Each row is where one point has got to under a steady rotation. How many ticks took it there?
The counts run from 0 to 164.
[ 26  15  16   3  -1 -27  -4 -82 -55  18 -35  15 -14  15  40  20   1  -7
 -28 -62  32 -10  -8   4 -18   8  48 -30  50 -14  29 -33 -21  -3  34 -48
  -5  66  25  28 -39]	62
[-16 -21 -17  -4 -16  -6  20  30  46   1  51  24 -17  35  -1  -2  32  11
  43  31  19 -83  -8 -25 -25 -40 -30  28 -53  -7  32  42 -29 -31 -26 -56
  -1 -59 -43 -54  -6]	104
[ 60 -34 -22  15   0 -18   6  31 -68  35  20  37 -19  28  19  21 -61  56
  28 -17  -6   8  16 -64   3 -10  67 -11 -45  22   4  -2  31  18 -17 -46
  32  -2  -9 -52  27]	77
[-13  -6  -2 -26  -6  -3  31  27 -62 -31 -21 -25   9  -3 -35  55 -47 -52
  16 -50  22 -11  15 -36 -31 -18  22  38 -10  -2  10 -31 -66 -15  42 -11
  30  53 -29 -50  29]	14
[-55  38  62  24  -5  37  -7  -1  56 -15  -5  18  26 -11 -42 -45  17 -39
  39  16  49  46 -55  -1  48  10 -16  33  23  52   4  27 -13   9  -3  31
 -32 -27  -6 -22  -6]	120
[-35  18 -34  27   3  16 -48 -13  29  21 -24 -19 -15 -44 -28 -11  -5 -87
   8  49 -30 -19  37  31  57 -40 -29 -27  25  25 -12 -13  -5 -44 -31 -29
 -12  13  10 -19  25]	30
[ 54 -61 -20  15  22  16 -36  -8 -23 -12 -19  41 -48   5 -45 -13  35  23
  39  62  -5   3  -4 -25  -4  -4  46   3 -25 -32  10   2  37  61 -36  14
 -31 -50  16 -15  17]	68
[-33 -10 -33 -14  17 -31  36  59 -11 -10  43  -4 -12  32  11 -10 -74  35
 -18 -20  48 -13  -7 -20 -16  30  -9  16 -14 -12 -16  -5 -65 -26  16 -53
  22  20 -35 -64 -10]	126
[-62   4  -4  14  -3  14  -2  27  60  41 -34 -18 -46 -30   4 -73 -23  -2
   7  71 -23  19  -5  24  39   5  -3  -7  24  23 -37 -24   8  16 -67 -41
  31   5  37 -44  31]	141
[-37  20  33 -15 -16 -42  32   3  -6   2  -9 -79  24  11  19  56 -42 -67
 -24 -58  13  -7  29   3   2   4 -31 -18  12  46   6  -2 -16 -71   6 -31
  22  45 -13 -14   0]	12
[  9  32  58  58 -20  23  10  26 -57  -5  53  18  18  42 -12  60 -18 -27
  24 -48  45  18  -9 -37  22  -6  58  21 -29  13  25  23  16   6  11   9
 -22  19 -39 -45  -9]	99
[ -35  -10    6  -23  -10   19   -9    6   29  -20  -47    9  -42   -6
 -107    1   52  -56   37   19    7  -29  -10   13   19  -44   -9   63
    9  -25   -6   -5  -26   19   21   -9   12    0   38  -32   37]	18
[  3   4 -21   9  53 -12   3 -45  20 -21  31  77  58 -11   1  -4  -2   1
  70  -3   0  -4 -10 -34  -9 -14 -43 -41 -34  52  48  38  29  39  30 -43
 -13  -3   3 -16 -26]	94
[ 40   8  66  -2 -19  32  -1 -17 -29 -40 -51 -35  25 -13 -39   5   2 -14
 -50 -57  67  25 -37 -25  10  22  11  48 -14   6 -29  -4 -74   8   2  27
 -15  -4   9 -12  20]	36
[-34 -17  -2 -45  21 -15  10 -54  50  -5 -70 -20 -42 -32  -9 -57  47 -16
  25  50 -16 -27  -3  10 -35  18 -49 -12  19  -4  37 -30 -23  16 -31   3
  36   0  47   2  17]	155
[ -5 -18  27 -16  24 -21  19  26  12 -50  53  40  14  50 -60   0  -9  17
  -5   0  53  38 -42 -20   2   9 -49  40 -31  -1 -14  59  16  22  38 -11
 -35 -50  10  -7 -17]	108
[  2  18  21   6  37 -19  23 -17 -13 -11  28   2  55  34   9  34 -29 -20
  31  17   2  47   7 -39  17  15 -42 -65  -4  64  14  50  66 -51  -2  -1
 -42 -38 -40  18 -12]	96
[-42  -1  37  10 -18 -49 -13  10   2 -23  47 -12  54 -38 -31  47   2 -55
  39 -78  30  39  11   2  26   8 -44  -2 -29  33  16   3   7  29  16 -42
 -24  29  11 -27 -21]	10
[ 35   9  73  28  25  17  -7 -79  29  -6 -24  21   8 -21  24 -36  69   2
  36  -6  -5  26 -34 -17   1  15  11 -39   6  13  41  12  33  48 -37  -1
 -26 -14  43  54 -18]	71
[-34  20  54  52 -26  19 -17  18  41 -30  45   9  35 -22 -44 -28  20 -24
  28 -17  73  41 -55  15  44  30 -31  41 -14  22   8  26 -22  28 -22  -4
 -39 -29 -12 -35 -44]	121
[ 52  -6 -18  -1  15 -22 -13 -42 -73   2 -13  35 -21  25  22  22  -6  16
 -10 -61  28 -36  26 -18 -29  10  62 -26   0 -39  49 -42 -25  10  35 -33
 -12  43  10  -7 -34]	63
[-50  39  46   0 -26 -27 -19 -14  20  -4   8   3  57 -36 -30   9   0 -51
  55 -51   6  42  -6  26  52  -1 -34   5   8  60  21  15   0  46  33 -30
  -5  27  59  -4  16]	9
[ 29   6 -22  17   7  53 -22 -31  11  34 -94 -20 -20 -31  39 -65  -5   1
  11  11 -18 -35  -7 -32 -10 -18  34 -35  13   6  27 -22 -78  -2 -56 -27
  31  21 -14 -16  30]	53
[-26 -39  -2 -12  14 -12  10  58  31 -30  14   7   0 -15 -62 -12 -18   7
  54  28 -25  31  18 -32  15  13 -47  19 -65  20 -17  12  29  47 -33 -18
  19 -32  15 -62  66]	6
[-29  -2  20 -50  23  -5  46 -29  68  -4 -23  33  16  40 -37 -23  -7  13
  35  47  17 -39 -59  -8 -11 -31 -66  16   7  32  10  65 -13 -38  35  -8
  19 -55  -2  21   5]	106
[-63  17   4 -31  34  46  44   8  43  -7 -29 -28 -23  12 -15 -35 -25 -18
  50  11 -46 -19  11 -44 -38 -22 -15   1  -9  12   2   1 -21  24  -4  -6
  68  19  14 -52  65]	4
[ 26 -25 -13  -4   0 -19 -41   4 -10 -32 -15 -50  37 -59 -37  13  17 -51
  -2   4  48 -11  16  13  15  10 -67 -20 -54  22   8   4 -56 -46 -39   8
 -56 -37 -29 -16  -4]	33
[ -6  50  59  21  10  31  19  -4 -43 -15   7  31  57  45  -6  45 -34 -42
  45 -52  31  40 -23 -44  19 -25  42   7  -6  57  19  35  22   3  28  27
 -10   5 -18 -12  -1]	98
[ 54 -39  35  24 -21 -68 -27 -18 -39  19  10  -3 -13   3   6  27  10  19
 -58 -30  43  31   4  27  33  32  13 -23   8   7 -15  -7  40   6 -27 -60
 -42  -5  40  51 -48]	60
[  6  -2  24 -15  46  23  20 -27  20 -75   0 -31  28 -23 -24 -12  18 -32
 -43 -81  22  40  -3 -26 -29  35 -69  11 -40  -2 -11  12 -43  27  44 -21
  -6  17  34   0 -16]	23
[ 63 -35  41  10 -18 -45 -33 -24 -26  -5  12  31   0 -23 -19  -2   0  31
 -16 -42  54  46 -26  14  30  28  23  -4  -8   9  -9  -3  13  36  -6 -42
 -55 -25  44  34 -24]	59
[-14  -9 -15  16  26  -4   5  -9  61  29  26  44 -31  31  23 -26  19  -3
  18  63 -54 -31  22  -7  11 -52 -31 -43  -4  30  17  46  64  -1 -14 -61
  24   2  25   7  -4]	92
[ 38 -35  13 -20  -4 -22 -10 -42  10  21 -97   9   5 -15  -8 -53 -11  30
  11  27  12  29 -36  -3  39   5   7 -21  35  52 -22   1 -14 -15 -30 -22
  -7 -47  46  43  37]	57
[-20   4  58 -22  22   0  42 -34  -6 -30 -33 -60  -7  10   8 -13 -25  -3
 -31 -10 -18  96  12 -20   1  50 -32 -13  10  28 -36 -13  44  24 -20  28
  13  -2  74  30  26]	159
[-36   5 -11  20  21  21 -12  39  17 -12   9  -8   3   1 -51 -28 -11 -29
  20  87  19  14 -20  -5  24  -5 -34  -8 -16  26 -20  38  18 -34 -40  26
 -20 -66 -56 -32  10]	118
[ -2 -24 -12  31  19   4  11  24  30  17  78  28 -58  37   7 -12  16  21
   4  42 -39 -33  34 -35   8 -46   0  -1 -49 -13   8  37  74  28 -25 -70
   6   5  22 -27  -9]	91
[ 47  28  46  30   5   5  36 -10  -7  17  -9 -48   2  34  92  -7 -15  24
 -28 -46 -25  15   4 -43 -32  20 -10 -69 -13  31  15  25  29 -14 -58 -31
   7  12  -6  30  -8]	74
